The rows of R fall into 3 groups, which share some directions, and each row is roughly a mix of its group's hidden directions.
R:
[[-24 -11  15  -2   2  -9  10  13 -12   5 -18 -20  14 -19   7]
 [ 10  18  -3   9   0   3  22 -30  15   7  10  -2  -7  -4 -19]
 [  6   0   1 -10  15  -3  18  -5  11  17  -1 -25  26  -6 -19]
 [ -3   2  -6  10  20  17  18   9 -12  32 -10  12   9  -2   5]
 [  5  16  -1  19   8  11  32   0   2  16 -21   8  -4  -5  11]
 [ 27   9 -11   9  16  12  -9  22   9  -4  -3   3  17  13  14]
 [ 14  -2 -19  -7  13 -14  -8   1  12 -13  29  -7  20   8   1]
 [  5   4  -3  12   2  30   1   7 -20   7   1  -9   9 -27 -17]
 [ 23  11 -23  20   7  23   2   2   7 -21   1   9   5   4  -2]
 [-22 -10  14  -1 -26  -8 -15   0  -6 -20  -4 -18   2  -7 -14]
 [  3 -20  -3 -19  12  17  -6  -6  -8   1   0  19   0  29 -12]
 [ 22  17 -17   8 -18  -4   0  -4   2 -17  17  19 -15  10   3]
 [ -5 -18  -7  -8  11  12   1  15 -27   9   7  -6  27  -5 -11]
 [-16 -14 -17  -1  11  11   9  -7  -3   6  -3  -9  21 -12 -30]
 [-27 -11  16 -15  -9 -26  12 -12  -4  14  -2  -9  -6  -6  -3]
 [-22 -15  -2   2  -3  -9   7   6  -7  15  -1   9  23  30  -6]
 [  2  -9 -15   3  -4  17 -24  11 -21 -23   9  16  -9  -7   3]
 [ -6  -5  -1  14   3  10  11  13   2 -21 -27 -18  23  -6  -2]
 [ 25  22   3   0  13   0  16  -5  23  18  -8 -10  -4  -9   5]
 [-11   0 -16   9   2   3   0 -16  10  -8  -7  29 -29   5   8]
 [ 26  14 -22  12   4  14  -1 -11  13 -13  15  12  -3  10  -8]
 [ -4 -12  10 -22   6  -9  -3 -12  -1   5   1  22 -24  23  13]
 [  9  21   6  13 -13  -9  -2 -12  27 -11  -7   3 -24   4  11]
 [-22 -19  -9  -5  20  10   5  13 -15  18 -19   8   8  -8   2]
 [-21 -16  14 -11   0  -7 -13  18 -21   6  -4 -14   7 -19  10]
 [ 15   3   0  -6  12   6  13   0  10  12  -1 -23  30   0 -22]
 [  7  18  11   4  -9 -15   7 -17  34  -2  -8 -16  -9  -1  -2]
 [  0  -8  -7   3   3  14 -20  29 -23  -8  -3  11   1  -7  20]
 [ 18  -2 -12 -11   3   3  -4  -1  13  -3  10 -18  25   4 -29]
 [ 28  12  -4  -6  27  16   5  -4  11   9   2 -12   0 -20  -2]
 [ 28  18  -2  -4 -12  -9  -5 -10  22 -20  10 -10 -13  -3  -4]
 [ 25   6  -3  -8  13  -7  -1 -10  21  -1  20  -7  15  22  -6]
 [ 12  -8 -12  -1   3   4 -22  11   9 -31   7 -10  21  11  -6]
 [  4 -17 -11  -2   5  27 -12  13 -23  -6   3  11  15  13 -14]
 [ 18  11 -14  12  -5   9  -2  -2 -13 -13  22  25 -16   5  11]
 [  1  -3   2   9 -17  14 -25  15 -19 -21   3  16 -10   9   8]
 [-18  -6  24  -8  -9 -11   9 -11   8   6 -17 -25   6  -4 -16]
 [ -5   0  14 -12   6 -16  -6  -7  17 -12 -13  -4 -27 -11  23]
 [ -8  13  -9  14   5 -14  20   2   6  11  -1 -17   9 -33   7]
 [  0  10  25  -4 -11  11  -5 -15  -3  28  -2  -1 -23  -8 -12]
 [-13 -12 -14 -15  16 -14   9   6   9   9 -21  19  -9   7  18]
 [  7  10   4 -10  15 -15  22 -18  28  18  -5  -9  -3   1   0]
 [ 22   8 -13   9   8  23   5   2  -9  10  16  -3  21  -2 -20]
 [ -5 -17   5 -10  -3   9  -9  11 -20  -1   7 -18  28  -3 -22]
 [-19 -18 -19   8  -1  21 -10   4 -21 -11   0  13   6  -6 -17]
 [ -2 -11  -5 -15  21  -2   8   0 -13  15   3  27 -13  13  19]
 [-14 -17 -16   1 -14   1  -4   7 -17  -5   9  10  22  21 -19]
 [  2  13   6   2 -28 -19  -2  -5  13 -18  -7   0 -27  -5  10]
 [  8   4   7   3   9  15   5   1   2  17   0 -25  27  -9 -23]
 [ 25  18   4   7  15  11  13  -4  11  23   8 -10  17   4  -7]
 [  1  13  12  -4   0 -25  16 -11  23  12  -1 -24   1 -13   3]
 [-25 -26   2 -14  -4 -14 -19   0  -6 -23   3   1  -1  10   2]
 [ -8 -17   7 -17   6  -1   3   4 -13  10   5 -22  27  -6 -20]
 [-13 -15  19 -14 -10  -1 -25  -1  -9  -6   6 -22   3 -14 -15]
 [ 15  18  22   3  10   4   7  -7  17  14  -7 -26   1 -17   0]
 [-24 -13  22  -7  -7  -7   3  11  -7   6 -27 -18   8  -7   1]
 [ 20   6 -20  -2   1  -5  -4 -10  18 -12  17  17  -3  26  -2]
 [ 18   7  -4  -4  16   1   6   2   3  10   1  27 -16  18  25]
 [ -6 -19 -19 -11  24  16   8  -3 -13  11   0  20   7  10 -10]
 [ -7   7  22   6 -12  14  10  -5  -1  19 -30   4 -19   1  -3]
 [ 20   3 -15  -4  19 -11  -9   9  13  -4  23  -5  22  12  10]
 [-18  -9  27 -12  -2  -9  -6  10  -8  16 -10 -24   9 -14   0]
 [ -1 -10   8 -16  11 -22 -11  13   5   4  10 -24  26   0   6]
 [ -8 -10  26 -14 -10   5 -31  14 -13  12  -8  -7  -6  -4   0]
 [ -4  -9  -6   5  -9  14 -21   9 -20 -16   2  27 -15  12   9]
 [  8  -2  -1  -1  33  23   7   4  -7  22  -2  -6  15 -14  -4]
 [  0  11   7  12   4  -4   8  -3  -4   6  -1  23 -26   5  33]
 [-27 -15  -5  -1 -15  -6  14   1 -12 -16 -24  14 -11   5   3]
 [  4  -5 -17  -3   9  -2 -17   4 -17 -11  35   4   2 -17   5]
 [ 18  18  21   1 -16 -12  -9  -2  18  -8  -1  -2 -18  13  17]
 [ 24  13   9   2  -2   4   4   2  17   2  -2 -28  23   2 -16]
 [  3  -5 -10   4  27  24   8   7 -17  22   3   7  19  -2  -5]
 [ 14  12  10  -5  -5  -2   3  -5  22   4  -7 -32  10 -14 -19]
 [-17 -16 -19   1 -10  -8   9   4  -4 -28 -14  18  -3  15   5]
 [-15   4  -5   2   6 -16  18 -24  25   8  -7 -11  -6 -15 -11]
 [ 20  -4   7 -23  17   3   6  -5   6  13   1  14  -4  31   5]
 [ -6   0  13  -2   3   3  10   2   9  21 -20 -27  19 -13 -17]
 [-13 -12   7 -12  34  -4   5   1   4  17 -13   6  -2   4  22]
 [ 19  17  -8   6   8  11  -5 -13  -5  15  29  12 -16 -11  -1]
 [  8 -13 -10  -9  15  23   3   2  -6   6   0  -4  27  11 -26]
 [-14 -12 -21  -2  -9 -13  10 -18   1 -30   9  10  -5   6 -11]
 [-25 -13  12   4   2  12   0   9 -19  14 -15 -13  16 -15 -11]
 [ 35  20   1   4  18  12   4  -9  10   6  19  -7   4   0   0]
 [ 29  20  -1   8  17   4   4  -3  21  14  13 -11  15   4   0]
 [-21 -13  28 -16 -16  -6 -12   3  -6  11 -17 -10  -8   0  -5]
 [ -7 -18 -16  -2  -8   4 -14   5 -18 -15  19   8  17  16 -17]
 [ -8   3  -9  16 -11   5 -14   3  -9 -16  -1  27 -25   0  18]
 [-12   4   6  -1 -14  -4  18 -19  -1  14 -12  21 -29   8  -3]
 [ 13   6   2   0  15   4  13  -2  12  25   2 -14  28  11 -16]]

Here is one row of each group, with its name. Which group are the others in?
[ -9  -6  19   7 -11  12 -19  -2 -20 -21  12 -15  -3 -19  -7]	<3>
[ 11 -11   2 -18  18   5   1  13 -22  15   8  18   4  18  16]	<88>
[-21 -11  12 -10   4 -19   4   2  -8   6   5 -26  16 -22  -1]	<21>

[  3   6  19  -1   1  13 -13  12 -16  32  -4   8 -16 -10  12]	<21>
[-17 -12  13  -6 -17  -3 -13   1  -2 -13  -9 -26   8 -16 -20]	<3>
[-13   4  23  -1 -16 -22   7  -5  20   9 -17 -19   2   7   0]	<3>
[-15  -7 -24  18  -2  18  -9   5 -17 -14  -1  23  -6  -7  -1]	<88>
[ 13  15  -3   8   9  -6  18  13   2  15   2 -22  23 -20   6]	<88>
[ 17  21  -8  17   1  19  11   4 -11   9  -3  12 -16 -22   8]	<3>
[-19  -9   9   3 -11  16  -8   8 -28  -1 -13   7 -17 -22   2]	<21>
[ -3  -2   0  10 -15  24  -6 -13   0 -27  -9  -7  -5  -9 -27]	<21>
[-21  -7  13  -9  -7 -23   6  -5  -2   6   3 -26   8 -22  -7]	<88>
